data =
[[111 143 115 134 131 131 105 150 131 114 132]
 [112 143 117 131 142 107 135 132 137 103 152]
 [112 143 118 133 124 148 102 128 143 133 115]
 [112 136 136 116 131 129 129 148 113  98 146]]
Rows and columns are numbered from 1.
Find the entry directly above 124.
Answer: 142
The entry directly below 152: 115
Find the entry in row 2 and column 1.
Answer: 112
Find the top-right entry.
Answer: 132
Find the entry directly above the smallest entry.
Answer: 133
Find the bottom-left entry.
Answer: 112
Find the entry at row 3, column 1.
Answer: 112
Find the entry just left of 152.
Answer: 103
The entry in row 1 and column 2 is 143
Find the entry in row 1 and column 1.
Answer: 111
Find the entry at row 3, column 2.
Answer: 143
The entry in row 1 and column 3: 115
Find the minimum.
Answer: 98
Find the entry in row 3 and column 3.
Answer: 118
The entry just left of the smallest entry -> 113
